Each path below is one point turned by a fixed rotation once a step. After each direction that follows a path, write how fast that rotation turns it, in degrees per step (0 if it stays still).
Each turn is a multiple of 5 degrees from 10 to 175, or 0.
Each row of a path follows its step; steps can be skipped.
Rotation 1:
step 2: [-12  -2  -1   6 -15   2   0 -14 -10  -3   4  -6 -15 -10 -10   9  12  22
  -6  -8 -20   5  -3  14  -8  -8 -16  -2   3  -3  22  -5   6   2 -11  -5
   7  -2   5   3 -16  -9   0  -7  -5 -14  -2 -23   8  17   1 -21  -7  19
  -8 -17   3  13   6  -5   2   0   5  -4 -10   9   6  -9  13  -5 -11  -8
  -5  17  -5   6  14]
step 6: [  6  -4   0   0 -11 -13  12 -26 -18  -2  -7  -3  -6  -9  14  11   8  24
  -3  -2   5  -2  -3   5  -2 -23 -11   6   9   3  -5  -9  14   6  -2   3
 -12  -9  -5 -12  14   1   3 -14  14 -10  -9  -5   0 -15   4 -13 -10  10
   1  -1   6  -4  11  13   4   7   0   2   8  -9  17  10 -11   2   6 -13
 -21  -4 -19   6 -13]
step 7: [ -9  11  -8  12  -6 -19  -3  -8  -2  -7   3  21   2  15  -7  -2  18  -3
  10  11  -2  -5  -1   3 -19 -11  -5   7   9   3 -23   2  -6 -16  -1   8
  -3   8  -4 -13 -12 -13  21   1  -4  -5  -6 -10 -14  -6  -3  -3  10  14
  -5 -18   5  -8   6   5  -9   5  -7  23   1 -23  11  -7   7 -14  -8  -9
   0   6 -10   3 -11]
step 8: [-13  15 -11   9   4  -2   9  -3   8  -7  -7 -12 -18   6 -10 -10   7   9
 -17  10  -5  -2   9  16  -2   7 -11  11   2   6  -2   3   2  16   0  -5
  -1  -5  25 -13  -8   4  12  -5   0  -3  17 -15   1   5  10  -5  10  28
 -18   3  21   6   5 -17   1  -3 -12   6   3  -1   5 -17  -2   6  -5   6
  14   8  -9  14  -3]
step 12: [ -7  -2  14  -7 -11  -3   1   0 -28   1  12  -9  -3 -13   0   7   2  24
 -10   1 -13   5   4   2  -2  -8 -15   7   6  -1  -4  -9  -8  21   1   7
  -9   0  10   1  18   0  12   1 -18  -3  11  -9  -9 -19  -6  -2 -20  12
 -13 -20  -8  -3   1  -6   6  -9   2  12 -11   6   4 -17  -3  12  -7 -17
  -3   2  -5  10 -15]
step 13: [ -5  10   1   8 -10  -2  -5 -11   0 -14  -2   5  -8   6   0   3  22  13
   0  13 -10 -12  -7   2  10 -18 -13  13   6  -4   2  -2   3   2  -8  16
   7   5 -10  -1  -4 -19   8   8   8 -10 -18  -3  -2  17  -4  -6  14  13
 -10  -9 -23  -9   7  -6  -8 -10  16  -3 -20   1   9  -2  -2  15   6 -10
  -7  12 -24  -2  -9]
step 14: [-11  -7 -28   6  -8  -4   3 -13 -11  -9 -19   5  -3   1 -13  -2  15  -6
  -8   2   4  -5   0  32  -1  10   2  -3   8   1  10  -2  -1   4 -19  -6
  21   9  -3  -8  -2 -13  10   7 -10 -11  -3 -14   7   1   1 -20   1  18
  -4   9  14  -7   3   8   0 -10  -6   5  -2  -3  13 -16 -17  -6  -3 -16
  -6  -9  -1   0   8]
step 17: [ -9   7 -20   4  -2 -24  10 -22  -5   1   7  11  -8  -3  -4 -12  18  10
  -1   2  11  16  -6  28   7 -11  -1   8  10  10   0 -11  -2   1   4 -10
   6   3 -10   2   5 -11  14 -14   3   6   7   8  19   3   3  -3   3  13
  -7  -4  17  -3 -11  -5   9   6  -9  -1   0  -8  22  -3   6  -3   4 -11
   5   4 -19  -5 -16]
step 24: [  3 -16  -3   8 -18  -3  -2 -20 -17  -9  -1  -4   7 -12   0  10  15  19
   4  -3 -11  -1   4  15   1   0 -17  -8  -2  14   0 -13 -12   6  -7  18
  14 -14  -5  -2   9 -27  14  -3  10  -6   4  -5 -12  -5   3  -1  -4   8
  -8   1  14   1   2  -6   0  -4  29   1  -5  -2  15   8  -7  -1  -4 -11
 -13  -9 -13   3  -2]
step 25: [-10   1  -7   1 -10  -9  13  -1 -24  -1  -4  18  -9  18  -4   4  -3   9
 -10   8 -10  -4 -20   7  -3 -11   6  17   0  -8 -14  -9   2  -9 -12  15
  13  21   2  -7   0  -8  -1   0 -12 -14  -6 -19 -17  -6  -8   2  12  21
  -2  -6  -2   6   0 -17 -11  -3  -5   7   3   0   9  -5  -2  -2  -3 -26
  -2 -11  -8   4   0]
[ 3  2 -2 -1  2 -1 -3 -1 -6 -2  2 -5 -1 -2  0  3  0  3 -1 -2  2 -1  2  3
  2  2  3 -5 -1 -3 -3  4  3  0 -1 -2  0 -1  5  2 -5 -3  3  2  1  4  3 -1
  2 -1 -4  1  1 -1 -4 -3  1  1  0 -1 -2  1  0 -3  2  2  1  3 -2 -3 -2 -2
  0 -1  0  1  0] : 115
[-1  0 -1 -3 -4  1  1  1 -2  2  0 -1  0  1 -2  5 -1 -3 -2 -1  3 -5  3  3
  2  1  0  1 -1 -3  0  1  1  0 -3  2  1 -2 -6  5  0 -1  2 -2  0 -4  0  1
  0  3  0  1  2  2  6 -2  0 -2 -1  0 -1  0  7  0  3  4  3 -3  1  1 -1 -6
 -1 -3  3  2 -2] : 35
[ 1  3  2 -2  0 -1  1  2 -1  3  1  1 -3  0  1 -3 -1  2 -6 -1 -2  1 -3 -1
  1  4  6  1  3 -1 -2  0  2  5  0  0 -4 -1 -2 -4  0  3  3 -1 -2 -2 -2 -5
  3  0  0 -4 -3  3  0  1  2  5  2  2 -1  0 -3  0  1  3 -1  0 -2  3  2 -3
  1 -6  1  1  3] : 170
[-3 -1 -1  1  0 -1 -4  0  0 -3  5 -1  5  1  1  4  3  1 -1 -3 -4  0 -2  0
  2  2 -1 -2 -2 -1  1 -1  1  5 -1  1 -1 -4  0  4 -1  4 -2  5 -6 -3  1  0
  0  0 -4  0  0  0  0  4 -4 -1 -2  1 -1 -5  0 -1 -6  2  2 -1  3  1  1  2
 -2  1  0  0  4] : 35
[-1  1  1 -1  4  2  0  1  0  0  3  3 -5  2 -3 -1  1  2 -1  5  0  4 -1  2
  4  0  2  4  3  2  2  0  1  3 -1 -2  2  1  1  1  3 -1  3  4  1  2  2  1
 -1 -1 -1  7  4  0 -1  5 -5  2 -2 -6 -1 -2 -1  0  2  1  0  0  2  3  1 -1
  0 -2  0  1 -6] : 85
Rotation 2:
step 0: [-10  18   6  15  15  -4   0   3  12  10 -11 -13   2   3  24 -13  -2   5
  16 -13   1  -9 -14 -15 -24  15  -4  -9  -9 -12  12  -3   2 -21  -6   6
  -5  -9   2  13  23  19  -6   9   0   1   5   6  -1  14   6 -11  -6 -10
  -1   4  -7   4   8   9  16 -15 -11  -9 -27  -2   9  19  -1 -10  17  -1
   0  15 -10  -1  -4]
step 4: [  4  14   8  14   8  -1 -13   7  11  -5  10  16   5 -17  -2   1  21   3
  -7  15  17 -15  22  19  13  -6 -11  10   2 -15  18   9  13 -12   1   2
   2   9  -7   9  -1   8  20 -17 -20   6  11   2   7  20   1  -5  -7 -19
   3   6 -20   2  10  18   3 -11   1   3  -6 -12   3  10 -11 -18  -5  -7
  -4   3 -14  -1  -6]
step 12: [  8   6  -9  12   0   9 -11 -10   7  -6  15   1 -15 -21  -5 -25   8  -7
  16  -2   2  -2   5  -2   1   7  -8   4  -7  -7  18   6 -13 -14  -6   5
  -3  -1 -18   6 -16   5 -13  -3  -2  17 -14 -10  -7   1  21 -19 -11   2
  15  17  11 -10   1  -2  -7 -10   3 -14   5   3 -12  24  -6 -14  -1   7
 -16 -32   5 -11   2]
step 13: [ 11  11  14 -13   3   5  -5   2  -4  -8  -2  -6  -9 -24   3   8 -12  -8
  13  -2  12  -1   4 -20  14  13   0  -6   6  -4  11  -2  -6 -19   8  25
  -6 -30  -1   4 -11  -5 -21  27 -12  -6  -5   2 -13  -3   6   6  -1   2
  -1  -4  -1   4  -1   5 -11   1 -15 -21  12  13   5  31  10 -11   8  -7
  -4   4  14  -1   1]
step 16: [ 14   2  12 -10   0  -9  -2  -5   8  -3   5   2  -7 -11  -8  13   9  -3
   8 -17  15  -2   5 -19  -2  -6 -24   4  15   0   1 -11   5   0  -9  17
  -2  -3   8  14   2  15 -10   5  -6 -12  -2  11  -7   3  20  15  26   8
   1   6 -16  10  -5   9  -5   4   1   9 -11  -3  12  40  16 -16   4   5
 -20  -5  15  -7   3]
step 19: [ -8  -3   1  -2   4   6   4  -5  14   8   5   7 -10  -9   6 -15  27  -2
   7  -5  18   6  -6 -13  -6  -7 -17   4   1  12  10  -5  -3 -11  -7  11
   0  -1  13   6 -16  34   2   4 -23  -8  11  15   1  11   9 -14  -7  13
   4  -1  -4  -7 -11 -11 -20  -4   3   1   2  -4   1  33  11  10   4  -5
   4   3  29  -6 -10]
step 21: [  2   1  17 -11  -2 -19 -15   8   2 -20   1   2 -10  19  -3  -5   9   0
 -13  -2   0 -14   2 -23   3  10 -14   3  15   3  -6  -5   9  -6  18   6
   2 -22  21  -5 -21  27   4   5 -19   9  -9  -2  11   4   5 -17   1  -9
 -21  -3 -19  10  15   3  -5  -2  12   3 -12  16   9   8   0   4  -2  -2
  -9  18  -5  -6  -1]
step 22: [-11  -5  -1   5  22  12  -6   5   9  -3   7  -7   2   2 -11 -23  15  -2
 -18   3   3  -9  14 -10  10  -4 -16  12  -1  11  12  -2  -1   3  -6  -9
   8   5   2  19 -13  16   8 -15 -21   8  -1  20  -5   6  34 -19 -11  -9
   2  -1 -14   7  -9   4  -9  -7  19   3 -11  -3  16  10  10  -6 -13  -1
  -8 -17   2 -12  -8]
step 23: [ 14   5   8 -11  16   9 -16   2   4  -3  -4 -16   1  -2  15 -19  -1   8
   5   5  -1   4  23 -12  -1   0   5   3  10  -4  23   0 -11 -25   3  10
  -5 -11  22  10 -10  11  -6  -1  -1   8 -10 -13 -14   2  20  14   0  -1
 -12  12 -11   7 -11   7  -2 -12   6  -4   1 -25  23  18   4 -10 -17   9
  -2   8  -8  17   0]
step 25: [  8  -1  -3 -16  17  16  -4  11   6   6 -20   8   4  -8   5 -18   1  20
 -21  16  -4  -7  -2  -3  -4  -1  -5   1  -4   5  20 -17  -6  -9   4  -2
   0   0   8   4 -14  -5  -6   2 -28  14   7   7  -9 -11  22 -30 -28   0
   8   2 -12  -3  -1  -3   1  -6   5   4   1   5   8  -6   1   3  17 -20
 -14 -10   4  16   0]
[-7 -1  4 -1  2 -1 -1  1  0 -4  1 -4  4  3 -2 -3  0 -6  1 -4  0  1  1 -2
  4  6  0  1  1 -1  2  2  0  0  0 -4 -2  1 -5  1 -2 -1 -1  4 -1  4 -1 -4
  0  1  5  0 -1 -1 -1  0  0 -2  0 -1 -2 -1 -2 -1  1 -1  2  1 -5  2  1  1
  2  1 -2  2 -2] : 35
[-5 -2 -2 -2 -3 -5  1  4  5 -1 -1  2  2  1 -4 -3  4 -1  0 -1 -3  2 -2  4
  1  0 -1 -4  3 -1  2  2  2  5  3  4 -2 -3  4  1 -2  1  1 -1 -1 -3  3  1
  3  3  1  1  3  5  4  0  1  1 -2  1  0  1 -2 -3  2  2  2  1  2 -2  0  1
  0  2 -1 -3  1] : 140
[ 0  3  3 -1 -1  2  2  1 -2  2  0 -4  2  1  1  4  3  4 -3 -3  3  6 -1  2
 -1 -4 -1  0 -2  1  5  1  3 -1  1  3  1  0  0 -2 -3 -2  2  3 -1  4  0  1
  5  2 -3 -1 -3  0  0  3  0 -5 -3  3 -1 -2 -4  6  1  2 -3 -1  1 -3  2  1
 -1  4  1  2 -2] : 70
[ 0  0  2 -1 -1  2  0  3 -3  1  2 -3 -5  0 -1  4  3 -3  0  0  3  1  0 -3
 -2  4  1 -4  2  3 -5  2 -2 -2 -1  5 -3  1  3  0 -2  3 -4  0  4 -2 -1  2
  2  3  0  2  1  0 -3  0 -2  2  3  3  4  0  2 -1  2 -1  3 -4  1  3  7  3
 -2  3  0  0 -2] : 140
[ 3  2  2  3  3  1  1 -4  0  4 -2 -1  6  1 -4  0  2  0  3 -4 -2 -1  4 -2
  3  4  0 -2  0  2  1  0  2  1 -1  0  0  0  2 -3  3  2  1 -3  4  3 -3  0
  4  1  2  0  2 -2  1 -1  0  0  1 -3  2  2  4  3 -5  5  3  0  2 -5 -1  2
 -2  0 -3 -3  3] : 65
[ 1 -1 -2  2 -6 -1  4 -5  0  0 -1 -2  0  3 -2  4  0 -1  3 -1  3  3 -2 -5
  0  5  2  4 -1 -2 -2 -1  2 -2  1  0  0 -1 -3 -1  1 -1 -3  2 -2 -1  0  2
  0  0 -2 -2  2 -1  7 -1  2  1 -4  4 -2  1 -2 -3 -1 -2 -1  4  0 -1  4  2
 -1 -5 -2  1  4] : 20
[ 2 -5  2 -2  0 -3 -3  5 -3  0 -4 -2 -2 -2  2  0  0  0  0 -4 -6 -2  1 -1
  2  1  2 -2 -1  0  0  3  4  0  1  2  0  1 -1  0  4 -1  2  3 -1 -1 -2 -1
  1 -5 -4  1 -4  1 -4 -3 -4  1 -2  1 -5  2 -1  1  1  2  0  1 -3  1  3 -1
 -2 -3  0 -5  4] : 100
Rotation 3:
step 2: [ -4  -8  11   4 -15  -7  13  11   4  -3   5   1 -10 -21  -2   5  -1  -8
 -13   0  12 -12 -15  13 -17 -11  11   4 -19  -8  -1  -1  -5 -23 -11 -16
   4   6  -1  19  14  -7  15   0 -26  -1  -2 -20  11  -1  -1   4  14   6
   2 -14   0  -2  -2 -13   4  11  -7   7  10  -4  -3 -20  -3   1 -24  -1
   6   2   2  -5 -14]
step 3: [ -2   2  -7   3  -1 -23  -4  -9  -1  -6  -1   8   3  28   1  -4  -5   7
  -5 -23   7   6   0  14   6  18   4  -3   5 -10  -1  -3   0  -6 -14  -8
  -5 -14   3   3 -23 -13  -2 -12   5 -17 -16  -8   8  -2  -5 -28  -2   5
   2  -4   5  12  17  -1  16  -5   7 -12 -14  12   5 -18  -7  -6   6  20
   7   7  -6   6 -17]
step 4: [ -2  -8   2  15  15 -11   0 -12  19 -15  -5  -9 -10  -7  -3 -16  -3  -9
   1  -9   0 -27   2   9  -7  -9 -16   0 -18   5   1   0  11   3  -5  -9
   4   6  -9   1   5   0   8 -18 -20  -6   5   2  -7   3   1   0 -18  -8
 -13  13  -5  17  -8   6   0 -12  -9   6  -7 -23  12  -9   4 -18  -5  -3
 -13   1  -3  25  16]
step 11: [  4  10   6 -22 -24 -17   7 -16 -14   6  14   9  -6  13 -10 -10 -15  -7
  -3  -9  14   5   1 -11  -7  -7  20  -4   0  12   3  -6   9   0  -3 -21
   8   1  10  26 -10   2 -10 -11 -23  -3 -16  -6   6   3   9  -4  -9  11
   5  -7   7   8   2  -2   2   2  -7  -3  -1  -9   1 -23   2  -4  20   9
 -10   2   0  -4  -1]
step 12: [ -1 -10 -14  25  18 -10   2 -10 -11 -13  -4  -4  -1   1 -12   3  12  15
  -8  -1 -11   9 -12  11  10   5   2  -8  -2   0   0 -14 -12 -18  -7   0
   6  -3  18  10  20  -4   9 -26  -5 -18 -18   2  -8   0   9   7  -3  -2
 -14   9  11  14  -4  -7  -8 -20   2   5 -17   7   4  -8   6 -18  -5  -4
   7  -7  -4  18   6]
step 14: [-15  11   7   0 -10   2  -2 -20  14   4  12   4  -8 -14  -3 -10  16  15
  -6 -21 -13 -11 -23 -13   5  -4   8  -9   0  -9  -3   0   0   5   1  -7
  12   1   9  -1  -2   9   1  -8 -10  -6  -3 -20   9  20   1  -6 -11  15
 -19 -15  25   8   0 -16   8   5  -5  -6  -1 -13 -18  -4 -13  -1   5 -12
   6  -1  -5 -13  -8]
step 17: [-14  11  -6  -1  -9 -21 -12 -10   3  -3  15   5 -12  23   5   2  -5   6
  -9 -17  15 -17  11  10   0 -18   2   1 -19  -4  -7   4   0   3  -2   3
  10  -4   3  10  12  -1  12   8 -17 -12 -10 -20   3  11   1   4 -20   5
 -15  -2  -9   9  14   2  -7  -4  10  -2   1 -21  -4 -11  12   1  17   5
   8 -12  11  10 -12]
step 21: [ 18 -17  -4  13  -9 -13   4   3  18  -2  -6   5 -15  -6   0   3  -1   6
  -3  -6   9   0   2  11   7  -1  -7  20 -10   8 -23   3  -8 -16  -6  -3
 -11  -1  10  -7  -7   8  22  -7  -8  -5 -10 -14 -17  -5 -12  -7 -17  -3
   1  12   5  15   9  10   7  -5 -23  11   9   0  -3 -30  -2  -5  -1  -1
  14   2   9   5 -15]
step 23: [  1 -21  11  -4 -14 -11   3  -6  10 -16  -1 -11  -3 -10  10   0 -16   1
  -3  -8   7  -5 -19   9  -8 -17  13  -2  -4 -12  11   3   2   8 -10  -6
   4 -12 -13   7   9 -13  12  -1 -29  -3 -11  -2  -3  19  19  -1   4   0
 -26 -13 -18  16   6 -13   0   6   4  14   0  -8   7  -6   8  -8  -1   1
   1   7   2  -1 -19]
step 25: [ -6 -10  10   9  -2  -7  -2   2   7  -9  13  -4  -5   9   2  -6  10  17
   7  -5  15 -19  -2   8   1   1  -5 -13 -14   4  -8  -5   3  -9  -3 -25
   6  14   8  -6  10  -7  11 -13 -28   0  -5   4  10 -24   2   9 -13   8
   2   4   3  -7 -11   0   3 -13  -8 -15   2 -17  14 -20  12 -14  15 -13
  -3  -3  12  11  10]
[ 2 -4  0  0  1  0  0  0  3 -3  0  0 -1  0 -3  1  0  2  1 -2 -2 -6 -4 -2
 -3 -2  3  3  0  0  2  0 -2 -1  0  0 -3  1  3 -6  9  4  4 -3 -2  2  3  1
 -1 -2 -1 -1  2 -1 -3 -3 -1 -3  4  4 -1 -2 -1  2  0 -2  5 -1 -1  1  2  1
  2 -2 -1 -1  0] : 170
[ 3 -3  2 -5 -4 -1  1 -1  2 -2 -1  1  3  3  3  0  0 -1  2 -3  4  1  4  2
  1  1 -1  5  1  1  2  2  0 -3  4 -1 -3 -3  0  0 -3  1 -1  4 -3  3 -6  2
 -1 -2  3  0 -1  1 -2  3 -1 -4  3  0 -4 -3  4 -1 -1 -2 -1 -1  0 -1  4  0
  2  0  4 -2 -1] : 175
[ 5 -1 -1 -1  1  1  3  1  1  1  3  2 -2 -1  0  2 -4 -2  0  5  1  2 -1  7
 -4 -2  0  3  0  4  1 -1  3  0 -3  2 -5  3  3 -4 -3 -3  0  0  1  0 -2  0
  1  4 -3  0  6  1 -1  1  4  0  0 -2 -3  2 -5 -1  3 -1 -1  1  1  0 -1  0
  3  4 -1  2 -3] : 135
[-3 -1  2  4  1  1 -4  5 -1  1  1  0  1  3  0  6  2  2 -1 -1  3  2  1  2
 -3 -1 -6  0  0 -2 -2  3  3  1  2  3 -1  0  1 -1  1  2  0 -1 -1  2  3  0
 -6  2  1  1 -7  2 -2 -1  2  0  1  3 -1 -3 -3 -1  2 -5 -3  3 -1  0  2 -3
  2  2 -4  2  1] : 85
[ 1  4  5 -3 -4 -1  3  2  1  0 -1  2  4  1  0  2  1  3  1  2  2 -3  1 -1
 -2 -2  2 -4  2  4 -3  1 -1 -2 -2  0 -2 -1 -3  1  1 -4  2 -2 -1  0  2 -2
  4  0 -1 -2  1  5 -1 -3 -1 -1 -6  1 -2 -1 -4 -4 -1 -5 -2  2 -3  3 -2  2
 -1 -3  4 -1  4] : 125
[-6  0  6  1  0 -2  1  2  2  3  6  0 -1  0 -2  0  2 -4  0  1 -6 -3  0  1
 -1 -4  2 -1 -2 -1  0 -1  3  6  2  0 -1 -2  1  1 -2  3 -1 -1  0  0 -4  1
  0  1  3  1  0  2  4 -3 -6 -3 -2 -2 -4  2 -2  3 -1 -1 -2 -1 -1 -4  0  2
  3 -2  2 -2 -1] : 120
[ 1  2  1  0  3 -3 -2  3  0 -1  4 -5  0 -1  1 -4 -5 -1  1  1  4  0  1  3
 -1  0 -4 -1  1 -4  5  1 -3  0  3 -2 -3 -8 -3 -2  4  3  0 -2  1 -2 -2 -3
  4  2  0 -2 -1 -2  2  1  1  2 -1  0 -2  3  0  1  1 -2 -2 -4 -4  4 -1  2
 -4  0 -2 -1 -1] : 55
[ 2  2  2  1  1  0  0  4  1 -1  0  0  2  3  5 -1 -3 -1 -3  2  1  2 -2 -2
 -1  1 -3 -8  0 -4  3 -2 -3  1 -1 -1 -1  2  3  1  0 -4  7  1  1  2 -2  4
 -1 -4  2  1  2 -2  0 -1  0 -1  2 -1  1 -1  2 -3 -1  3  0 -1 -2 -3 -3  1
  6  0 -2 -1  2] : 110
